50 stands for zero in the data rows.
A hidden rule labels the rows of this table. It goes by one to three of the table's principal directions, not those with the most spread.
{12, 17, 34, 25, 59, 64, 56, 57, 46, 41, 43, 27, 29, 71, 25, 80, 41, 73, 72, 32, 73, 44, 68, 84,
 73, 54, 55, 20, 10, 54, 91, 43} 2
{48, 56, 54, 41, 64, 37, 63, 40, 61, 33, 37, 37, 55, 72, 50, 55, 47, 50, 50, 65, 52, 48, 73, 47,
 31, 37, 56, 58, 57, 40, 54, 53} 0
{59, 9, 48, 44, 40, 35, 52, 57, 81, 29, 62, 83, 3, 31, 48, 21, 65, 39, 37, 32, 78, 35, 39, 51,
 60, 40, 52, 23, 58, 52, 63, 68} 0
{55, 80, 67, 62, 46, 65, 42, 42, 39, 70, 36, 32, 70, 51, 72, 56, 50, 44, 52, 64, 23, 63, 39, 32,
 41, 53, 62, 67, 70, 45, 12, 46} 2
{46, 44, 29, 73, 58, 76, 55, 36, 11, 69, 63, 41, 78, 59, 45, 56, 58, 65, 62, 38, 42, 55, 30, 61,
 52, 55, 33, 62, 38, 65, 68, 40} 2
{61, 52, 58, 51, 46, 38, 25, 53, 46, 54, 49, 59, 61, 36, 59, 50, 56, 53, 49, 58, 24, 47, 29, 48,
 57, 59, 37, 49, 39, 57, 40, 53} 1
{61, 75, 75, 42, 44, 34, 31, 52, 73, 49, 27, 55, 49, 35, 70, 39, 50, 29, 46, 81, 31, 62, 45, 28,
 37, 50, 61, 57, 69, 31, 2, 63} 1
{50, 82, 57, 51, 53, 65, 68, 48, 60, 50, 37, 36, 54, 58, 52, 53, 39, 35, 49, 62, 61, 64, 77, 34,
 32, 46, 70, 66, 77, 25, 23, 42} 0
{10, 49, 45, 32, 58, 53, 71, 51, 49, 44, 42, 9, 33, 87, 30, 82, 25, 64, 62, 45, 67, 44, 90, 62,
 53, 47, 74, 44, 31, 53, 75, 42} 1
{70, 58, 71, 53, 39, 24, 26, 51, 68, 51, 39, 85, 55, 22, 73, 20, 61, 27, 39, 67, 23, 53, 21, 31,
 42, 48, 39, 53, 67, 50, 13, 71} 2
{29, 38, 42, 38, 54, 35, 75, 50, 51, 33, 59, 26, 29, 82, 30, 71, 32, 65, 49, 37, 71, 26, 87, 63,
 49, 39, 62, 42, 33, 67, 97, 43} 2
{91, 66, 55, 34, 49, 40, 24, 58, 36, 60, 64, 53, 65, 26, 66, 46, 66, 60, 43, 75, 38, 64, 34, 48,
 54, 64, 45, 64, 53, 41, 33, 40} 1
{67, 5, 45, 53, 38, 23, 41, 60, 62, 36, 78, 91, 25, 27, 46, 26, 65, 54, 32, 22, 59, 23, 27, 61,
 69, 45, 29, 23, 40, 74, 85, 62} 1
{46, 47, 68, 49, 44, 42, 39, 52, 71, 45, 34, 54, 37, 45, 61, 47, 49, 41, 46, 53, 39, 45, 44, 40,
 53, 47, 58, 38, 58, 46, 31, 62} 1
{49, 19, 39, 35, 40, 36, 53, 63, 60, 42, 68, 72, 14, 36, 38, 31, 56, 48, 45, 34, 79, 44, 45, 63,
 64, 48, 49, 31, 40, 61, 73, 58} 2
{35, 63, 52, 44, 61, 55, 59, 40, 45, 51, 33, 30, 61, 70, 52, 60, 46, 50, 60, 62, 44, 60, 61, 47,
 39, 45, 59, 62, 54, 44, 39, 50} 1
{25, 27, 45, 33, 58, 39, 64, 57, 60, 32, 52, 32, 32, 75, 29, 72, 34, 69, 51, 34, 70, 31, 83, 71,
 60, 43, 56, 29, 26, 55, 95, 47} 0
{62, 14, 39, 37, 45, 25, 57, 54, 67, 24, 67, 81, 18, 40, 43, 28, 63, 47, 40, 35, 77, 31, 47, 61,
 53, 38, 41, 30, 47, 64, 83, 60} 2
{32, 39, 60, 45, 43, 47, 45, 60, 75, 46, 38, 61, 27, 43, 48, 46, 43, 39, 49, 42, 53, 47, 50, 46,
 61, 50, 58, 31, 49, 44, 37, 62} 0
{28, 18, 61, 41, 41, 43, 48, 59, 83, 33, 31, 68, 19, 46, 47, 45, 46, 41, 51, 29, 60, 35, 50, 59,
 63, 40, 52, 11, 45, 53, 60, 65} 2
{62, 38, 44, 32, 61, 39, 26, 44, 34, 48, 51, 50, 60, 46, 59, 53, 73, 66, 60, 68, 30, 54, 24, 58,
 58, 57, 37, 54, 31, 56, 49, 53} 1
{38, 88, 63, 78, 44, 65, 57, 46, 49, 73, 37, 47, 71, 51, 56, 43, 32, 28, 47, 56, 34, 66, 53, 26,
 33, 51, 58, 72, 73, 40, 11, 54} 1
{53, 17, 42, 51, 48, 41, 57, 51, 65, 32, 59, 75, 32, 44, 42, 33, 59, 48, 44, 30, 70, 35, 46, 61,
 54, 40, 38, 30, 47, 57, 78, 59} 1
{55, 82, 66, 59, 41, 54, 69, 50, 68, 49, 40, 44, 46, 53, 58, 45, 34, 28, 38, 54, 59, 53, 76, 29,
 29, 40, 72, 61, 86, 36, 27, 47} 1
{51, 20, 50, 42, 40, 34, 50, 65, 75, 31, 63, 66, 13, 40, 40, 46, 48, 52, 38, 27, 71, 26, 57, 58,
 68, 47, 52, 20, 41, 57, 76, 54} 1
{50, 47, 46, 57, 50, 66, 42, 46, 41, 59, 43, 48, 57, 44, 53, 48, 57, 49, 60, 54, 47, 60, 35, 56,
 49, 55, 44, 49, 46, 46, 45, 51} 2
{53, 52, 62, 48, 50, 59, 26, 46, 47, 57, 30, 52, 62, 40, 69, 54, 64, 50, 60, 59, 22, 58, 23, 45,
 58, 56, 47, 47, 51, 47, 20, 54} 1
{37, 51, 58, 38, 49, 51, 42, 55, 52, 47, 34, 43, 52, 55, 52, 69, 44, 55, 59, 47, 39, 45, 54, 56,
 60, 53, 51, 38, 38, 55, 49, 45} 2
{54, 39, 65, 58, 32, 43, 35, 64, 85, 43, 43, 80, 26, 21, 52, 30, 47, 28, 39, 42, 53, 43, 40, 43,
 57, 52, 48, 26, 57, 41, 34, 66} 1
{58, 47, 56, 46, 47, 48, 27, 55, 55, 52, 40, 74, 59, 29, 60, 41, 62, 43, 53, 55, 32, 57, 25, 49,
 59, 57, 35, 44, 47, 46, 28, 57} 1
{51, 57, 66, 51, 47, 55, 28, 49, 54, 61, 29, 49, 59, 39, 67, 46, 56, 43, 56, 66, 27, 64, 30, 44,
 50, 55, 51, 49, 55, 38, 18, 60} 2
{46, 8, 45, 37, 41, 41, 48, 61, 75, 33, 58, 76, 3, 33, 43, 34, 61, 45, 46, 29, 75, 36, 39, 57,
 71, 46, 53, 18, 45, 56, 63, 64} 0
{48, 17, 38, 19, 60, 26, 70, 37, 66, 12, 46, 44, 10, 71, 46, 47, 64, 54, 56, 54, 80, 31, 65, 62,
 37, 28, 61, 36, 47, 60, 85, 59} 2
{57, 37, 35, 41, 57, 49, 60, 43, 44, 38, 60, 42, 37, 58, 46, 52, 61, 59, 53, 52, 66, 45, 53, 56,
 47, 46, 54, 52, 48, 54, 68, 46} 1
{44, 62, 57, 70, 48, 71, 31, 41, 41, 77, 35, 55, 66, 35, 66, 36, 60, 34, 60, 64, 22, 76, 12, 32,
 49, 60, 49, 64, 60, 40, 0, 65} 0
{47, 67, 44, 69, 52, 68, 65, 44, 36, 62, 55, 36, 65, 60, 45, 55, 40, 49, 50, 48, 53, 56, 60, 46,
 39, 51, 53, 65, 57, 47, 51, 41} 1
{62, 61, 49, 70, 47, 58, 58, 43, 53, 55, 50, 64, 58, 40, 55, 28, 53, 31, 44, 54, 55, 60, 44, 39,
 31, 45, 46, 63, 72, 41, 35, 56} 2
{66, 46, 41, 52, 54, 50, 49, 42, 29, 53, 68, 38, 54, 54, 55, 54, 63, 66, 49, 54, 47, 47, 40, 51,
 50, 52, 50, 60, 48, 60, 62, 43} 1
{42, 59, 55, 61, 42, 54, 59, 57, 59, 57, 53, 52, 44, 48, 44, 44, 34, 39, 42, 43, 60, 52, 62, 44,
 47, 50, 57, 50, 59, 43, 45, 52} 2
{68, 77, 46, 52, 62, 46, 61, 33, 27, 55, 57, 35, 78, 65, 60, 50, 57, 55, 48, 72, 39, 59, 54, 38,
 27, 45, 52, 86, 66, 51, 42, 42} 0
{39, 59, 58, 64, 40, 48, 58, 59, 69, 44, 48, 47, 40, 52, 38, 58, 25, 41, 42, 39, 56, 35, 75, 46,
 47, 50, 56, 40, 49, 48, 58, 48} 1
{50, 62, 56, 62, 47, 68, 33, 45, 33, 72, 39, 50, 74, 41, 64, 50, 57, 48, 59, 55, 22, 65, 22, 45,
 53, 60, 43, 58, 52, 51, 22, 50} 2
{43, 60, 48, 64, 51, 52, 61, 44, 56, 48, 44, 53, 52, 55, 46, 42, 42, 35, 51, 54, 54, 52, 58, 43,
 33, 45, 50, 58, 58, 46, 45, 56} 2
{55, 99, 58, 58, 44, 68, 47, 53, 21, 88, 52, 32, 85, 47, 62, 57, 38, 46, 50, 68, 29, 79, 50, 31,
 43, 65, 60, 88, 66, 45, 7, 33} 1
{50, 44, 40, 51, 52, 36, 90, 44, 62, 30, 66, 44, 24, 70, 36, 41, 41, 45, 36, 41, 89, 35, 86, 49,
 29, 29, 65, 54, 66, 54, 84, 50} 1
{74, 96, 59, 58, 50, 59, 50, 34, 32, 67, 41, 33, 73, 49, 76, 43, 59, 36, 51, 84, 32, 72, 41, 24,
 20, 49, 64, 89, 84, 42, 5, 44} 2
{49, 93, 47, 85, 52, 92, 37, 37, 3, 98, 46, 30, 99, 47, 62, 58, 49, 49, 65, 67, 12, 84, 21, 37,
 43, 71, 43, 88, 54, 45, 7, 39} 1
{70, 54, 77, 55, 31, 36, 39, 54, 78, 43, 40, 65, 34, 31, 72, 35, 53, 32, 33, 51, 41, 39, 41, 34,
 46, 42, 59, 37, 76, 48, 29, 59} 2
{59, 40, 46, 47, 56, 37, 59, 45, 38, 43, 64, 43, 59, 65, 49, 55, 54, 69, 43, 42, 52, 37, 58, 61,
 48, 41, 43, 51, 47, 64, 84, 43} 1
{32, 72, 57, 62, 46, 72, 49, 56, 50, 64, 37, 33, 58, 53, 44, 67, 29, 46, 57, 50, 44, 58, 63, 46,
 52, 60, 59, 51, 47, 39, 34, 43} 1
{39, 0, 40, 69, 37, 61, 34, 64, 61, 51, 65, 89, 29, 22, 36, 35, 57, 50, 48, 9, 58, 36, 16, 67,
 86, 59, 26, 10, 25, 61, 72, 64} 1
{69, 60, 60, 75, 39, 50, 41, 48, 42, 65, 59, 64, 69, 35, 65, 38, 55, 45, 37, 44, 29, 47, 28, 37,
 50, 52, 40, 58, 65, 59, 37, 50} 1
{62, 56, 34, 83, 48, 63, 68, 32, 24, 65, 72, 48, 59, 53, 51, 31, 57, 44, 46, 47, 55, 54, 35, 41,
 29, 45, 47, 75, 66, 63, 56, 50} 2
{51, 64, 60, 38, 50, 39, 62, 55, 70, 35, 41, 39, 40, 60, 48, 59, 36, 45, 44, 56, 63, 43, 84, 48,
 39, 42, 65, 47, 60, 40, 54, 44} 2
{44, 78, 80, 38, 48, 25, 63, 48, 99, 22, 9, 46, 34, 62, 60, 46, 30, 18, 42, 73, 53, 45, 91, 29,
 16, 29, 74, 49, 81, 28, 23, 63} 2
{56, 45, 36, 66, 57, 50, 42, 40, 24, 58, 63, 52, 74, 50, 46, 50, 59, 61, 55, 52, 34, 49, 29, 56,
 49, 57, 27, 62, 32, 63, 64, 50} 1
{50, 48, 38, 59, 59, 61, 60, 32, 38, 53, 48, 47, 56, 57, 53, 40, 63, 45, 58, 57, 53, 60, 38, 46,
 36, 44, 49, 65, 59, 49, 44, 56} 0
{53, 40, 54, 34, 56, 25, 45, 50, 56, 33, 50, 46, 47, 60, 51, 60, 52, 63, 47, 54, 43, 34, 58, 56,
 52, 44, 47, 43, 39, 58, 68, 51} 1
{22, 15, 50, 42, 53, 52, 49, 56, 63, 38, 36, 50, 40, 60, 37, 64, 43, 62, 59, 26, 57, 36, 58, 76,
 69, 46, 42, 14, 24, 54, 84, 55} 2
{32, 70, 58, 37, 65, 43, 76, 40, 70, 24, 25, 20, 46, 88, 45, 74, 32, 47, 55, 62, 56, 40, 99, 40,
 28, 34, 72, 57, 61, 38, 50, 45} 0
{72, 66, 42, 80, 44, 47, 46, 44, 25, 65, 80, 61, 70, 39, 53, 41, 54, 50, 39, 49, 31, 44, 29, 34,
 46, 58, 35, 75, 53, 69, 47, 45} 1
{59, 76, 76, 46, 47, 46, 15, 56, 37, 74, 36, 46, 90, 39, 75, 62, 51, 59, 49, 66, 0, 62, 29, 43,
 62, 64, 42, 59, 49, 48, 14, 45} 1
{52, 63, 40, 63, 46, 43, 72, 46, 48, 51, 63, 57, 46, 53, 41, 33, 40, 34, 43, 52, 66, 50, 62, 42,
 27, 43, 51, 68, 61, 56, 56, 53} 2
{54, 3, 21, 51, 61, 53, 59, 32, 37, 35, 64, 68, 38, 53, 45, 33, 82, 58, 60, 35, 67, 42, 22, 66,
 52, 40, 32, 42, 40, 68, 84, 59} 0
{42, 40, 48, 34, 59, 30, 66, 45, 64, 27, 46, 39, 34, 72, 42, 55, 45, 54, 49, 54, 66, 38, 77, 57,
 38, 35, 58, 45, 47, 50, 75, 55} 1
{82, 51, 59, 69, 44, 63, 31, 36, 36, 59, 48, 50, 65, 35, 79, 45, 76, 52, 49, 54, 24, 48, 11, 40,
 48, 52, 44, 53, 68, 56, 33, 47} 2
{85, 70, 69, 59, 36, 44, 20, 57, 59, 64, 51, 81, 61, 9, 76, 24, 65, 31, 35, 66, 24, 64, 15, 24,
 52, 60, 44, 60, 75, 39, 0, 58} 0
{59, 66, 57, 41, 55, 41, 58, 48, 54, 43, 46, 42, 57, 59, 54, 53, 47, 50, 45, 61, 53, 51, 69, 46,
 38, 43, 57, 60, 63, 42, 48, 44} 1
{88, 67, 54, 75, 45, 57, 11, 48, 26, 75, 59, 72, 92, 14, 71, 35, 70, 49, 47, 67, 8, 65, 0, 40,
 53, 70, 20, 68, 51, 49, 17, 49} 1
{53, 83, 59, 47, 45, 41, 53, 61, 56, 57, 52, 43, 55, 48, 47, 53, 29, 42, 40, 64, 51, 58, 74, 39,
 41, 55, 61, 65, 57, 39, 35, 44} 1
{74, 50, 47, 58, 43, 56, 43, 44, 36, 59, 61, 61, 53, 33, 65, 36, 69, 47, 47, 51, 44, 53, 22, 44,
 49, 52, 45, 57, 62, 59, 40, 48} 2
{58, 36, 43, 17, 56, 34, 55, 50, 48, 40, 57, 51, 33, 53, 53, 42, 66, 58, 51, 57, 67, 54, 51, 59,
 51, 43, 57, 50, 51, 54, 61, 51} 1
{43, 36, 32, 69, 44, 59, 61, 55, 29, 65, 79, 65, 55, 46, 34, 41, 46, 56, 45, 21, 62, 46, 41, 61,
 62, 53, 34, 50, 39, 70, 79, 46} 1
Here are more rows. What is the label of each one?
{51, 55, 54, 54, 52, 71, 36, 40, 36, 64, 36, 30, 59, 50, 64, 59, 60, 54, 63, 62, 33, 62, 30, 47,
 51, 57, 57, 53, 52, 44, 29, 49} -> 1
{3, 3, 39, 12, 68, 33, 65, 55, 59, 19, 42, 24, 24, 93, 21, 89, 36, 84, 65, 27, 71, 21, 88, 88,
 72, 39, 54, 13, 2, 66, 99, 48} -> 0
{33, 36, 33, 54, 59, 63, 45, 52, 28, 64, 63, 43, 61, 55, 34, 60, 49, 68, 59, 42, 48, 58, 41, 63,
 68, 63, 39, 51, 23, 53, 64, 48} -> 0
{58, 79, 47, 42, 53, 40, 60, 52, 39, 51, 64, 29, 55, 62, 45, 63, 37, 56, 44, 64, 53, 50, 75, 43,
 40, 53, 62, 73, 52, 51, 52, 35} -> 1
{70, 61, 68, 51, 49, 36, 50, 37, 65, 34, 39, 44, 42, 54, 73, 48, 60, 42, 41, 64, 36, 37, 49, 28,
 34, 37, 64, 56, 78, 50, 31, 54} -> 1
{60, 33, 50, 65, 42, 67, 39, 52, 49, 57, 53, 62, 49, 31, 56, 41, 62, 50, 49, 36, 51, 51, 26, 56,
 61, 54, 41, 34, 52, 48, 51, 52} -> 2
{90, 64, 62, 60, 36, 42, 3, 66, 47, 71, 64, 78, 69, 1, 66, 33, 61, 46, 37, 68, 20, 63, 11, 40,
 64, 75, 30, 55, 48, 40, 15, 52} -> 1
{70, 69, 30, 79, 57, 78, 42, 33, 0, 87, 75, 37, 88, 44, 57, 45, 68, 60, 57, 65, 30, 75, 13, 42,
 44, 67, 38, 90, 51, 55, 34, 41} -> 1
{48, 66, 55, 48, 52, 45, 57, 51, 53, 47, 45, 41, 57, 59, 49, 58, 39, 49, 48, 55, 49, 48, 69, 48,
 41, 47, 54, 56, 54, 47, 51, 45} -> 2
{50, 21, 44, 31, 52, 43, 43, 57, 54, 39, 54, 55, 37, 47, 44, 54, 58, 64, 53, 41, 61, 42, 48, 71,
 66, 51, 43, 27, 31, 54, 76, 50} -> 2
{17, 33, 59, 54, 41, 50, 43, 64, 76, 48, 35, 59, 31, 46, 36, 54, 30, 41, 52, 33, 51, 41, 56, 56,
 66, 53, 50, 20, 32, 48, 53, 64} -> 1
{42, 35, 41, 64, 43, 69, 29, 53, 30, 75, 55, 67, 59, 29, 49, 41, 60, 51, 60, 39, 36, 62, 9, 58,
 70, 66, 32, 44, 32, 59, 41, 56} -> 2
{55, 88, 68, 63, 37, 53, 58, 49, 66, 51, 33, 45, 49, 47, 61, 48, 34, 24, 44, 62, 46, 51, 66, 26,
 26, 46, 67, 62, 79, 41, 19, 48} -> 2
{49, 22, 40, 35, 55, 41, 44, 53, 49, 42, 57, 66, 43, 45, 44, 44, 63, 59, 54, 42, 56, 47, 38, 66,
 64, 50, 37, 37, 33, 58, 68, 55} -> 1
{89, 88, 67, 39, 54, 47, 28, 41, 30, 64, 42, 38, 85, 41, 86, 53, 71, 55, 49, 86, 14, 69, 30, 31,
 40, 56, 54, 80, 75, 42, 5, 38} -> 1
{42, 3, 31, 38, 54, 34, 57, 59, 56, 34, 75, 70, 24, 49, 28, 42, 56, 64, 45, 25, 78, 34, 51, 72,
 71, 47, 38, 27, 26, 63, 96, 57} -> 0
{56, 66, 63, 52, 50, 42, 46, 46, 57, 48, 44, 43, 53, 53, 61, 53, 48, 46, 44, 61, 35, 47, 53, 34,
 43, 48, 59, 58, 62, 47, 31, 51} -> 0
{23, 73, 61, 48, 56, 56, 55, 45, 48, 56, 30, 19, 57, 75, 51, 74, 32, 51, 59, 59, 34, 53, 68, 40,
 45, 50, 69, 59, 50, 47, 33, 47} -> 0
{81, 22, 53, 29, 41, 34, 16, 71, 65, 44, 64, 90, 35, 7, 57, 30, 73, 53, 40, 48, 53, 51, 20, 60,
 79, 61, 33, 26, 42, 44, 46, 56} -> 0
{47, 43, 55, 51, 44, 51, 29, 56, 50, 62, 47, 67, 51, 32, 57, 41, 57, 45, 53, 50, 34, 58, 22, 47,
 65, 59, 43, 44, 44, 51, 29, 61} -> 0
{59, 39, 49, 45, 48, 46, 41, 54, 46, 53, 55, 70, 58, 37, 55, 40, 62, 53, 48, 43, 46, 52, 33, 57,
 60, 52, 36, 45, 48, 56, 52, 52} -> 1
{33, 21, 26, 48, 58, 63, 78, 40, 45, 39, 60, 47, 27, 67, 34, 48, 57, 55, 58, 30, 83, 44, 56, 61,
 51, 40, 55, 43, 47, 59, 80, 50} -> 0
{54, 40, 50, 49, 51, 49, 42, 54, 52, 48, 53, 56, 53, 45, 49, 52, 54, 57, 48, 44, 47, 46, 45, 55,
 60, 53, 42, 41, 44, 48, 56, 49} -> 0
{42, 69, 48, 74, 50, 65, 76, 37, 56, 53, 44, 45, 47, 60, 49, 37, 41, 26, 49, 53, 62, 58, 62, 30,
 23, 40, 64, 69, 77, 40, 33, 56} -> 1
{69, 36, 38, 35, 61, 36, 59, 38, 48, 29, 60, 48, 37, 58, 53, 46, 70, 58, 49, 58, 64, 41, 51, 52,
 41, 40, 52, 55, 54, 55, 68, 48} -> 1
{36, 53, 50, 40, 58, 56, 47, 48, 47, 53, 36, 35, 53, 59, 49, 59, 48, 53, 61, 61, 47, 61, 54, 54,
 49, 53, 56, 52, 42, 41, 42, 52} -> 1
{46, 60, 49, 45, 54, 49, 61, 46, 53, 43, 42, 37, 48, 62, 48, 57, 43, 47, 54, 58, 56, 49, 68, 48,
 38, 45, 59, 56, 53, 47, 52, 47} -> 2
{50, 57, 47, 20, 65, 30, 80, 48, 59, 22, 55, 28, 40, 82, 41, 68, 42, 63, 44, 54, 74, 37, 99, 52,
 39, 34, 68, 58, 57, 47, 75, 36} -> 0
{63, 64, 55, 59, 46, 48, 61, 47, 60, 45, 53, 44, 41, 50, 53, 44, 45, 39, 40, 56, 60, 47, 65, 38,
 33, 43, 63, 57, 70, 42, 46, 48} -> 1
{14, 19, 31, 69, 53, 76, 56, 45, 47, 56, 48, 62, 41, 53, 32, 47, 51, 47, 66, 23, 58, 51, 33, 59,
 65, 53, 39, 35, 31, 56, 59, 62} -> 0
{53, 28, 46, 70, 41, 77, 22, 53, 37, 72, 54, 66, 55, 22, 57, 41, 67, 52, 57, 37, 35, 59, 2, 56,
 74, 67, 34, 35, 40, 51, 37, 55} -> 1
{39, 25, 51, 16, 51, 33, 48, 67, 72, 31, 46, 64, 28, 48, 39, 52, 47, 56, 50, 40, 69, 44, 65, 69,
 68, 47, 49, 23, 34, 47, 70, 53} -> 1
{67, 22, 37, 53, 41, 65, 30, 63, 34, 63, 70, 74, 53, 20, 47, 40, 67, 62, 51, 31, 57, 54, 18, 74,
 76, 64, 26, 30, 32, 56, 70, 44} -> 2
{52, 55, 65, 63, 39, 55, 46, 51, 71, 46, 34, 59, 44, 40, 59, 45, 46, 33, 46, 46, 45, 45, 48, 40,
 46, 46, 53, 39, 66, 43, 33, 55} -> 2
{58, 65, 55, 65, 46, 77, 19, 48, 17, 84, 43, 44, 87, 33, 68, 58, 61, 58, 63, 58, 11, 70, 9, 51,
 62, 71, 37, 59, 43, 52, 20, 42} -> 2
{56, 36, 35, 46, 53, 45, 61, 46, 45, 42, 62, 58, 40, 51, 44, 39, 59, 50, 50, 47, 68, 48, 49, 57,
 44, 44, 45, 52, 48, 58, 70, 52} -> 2
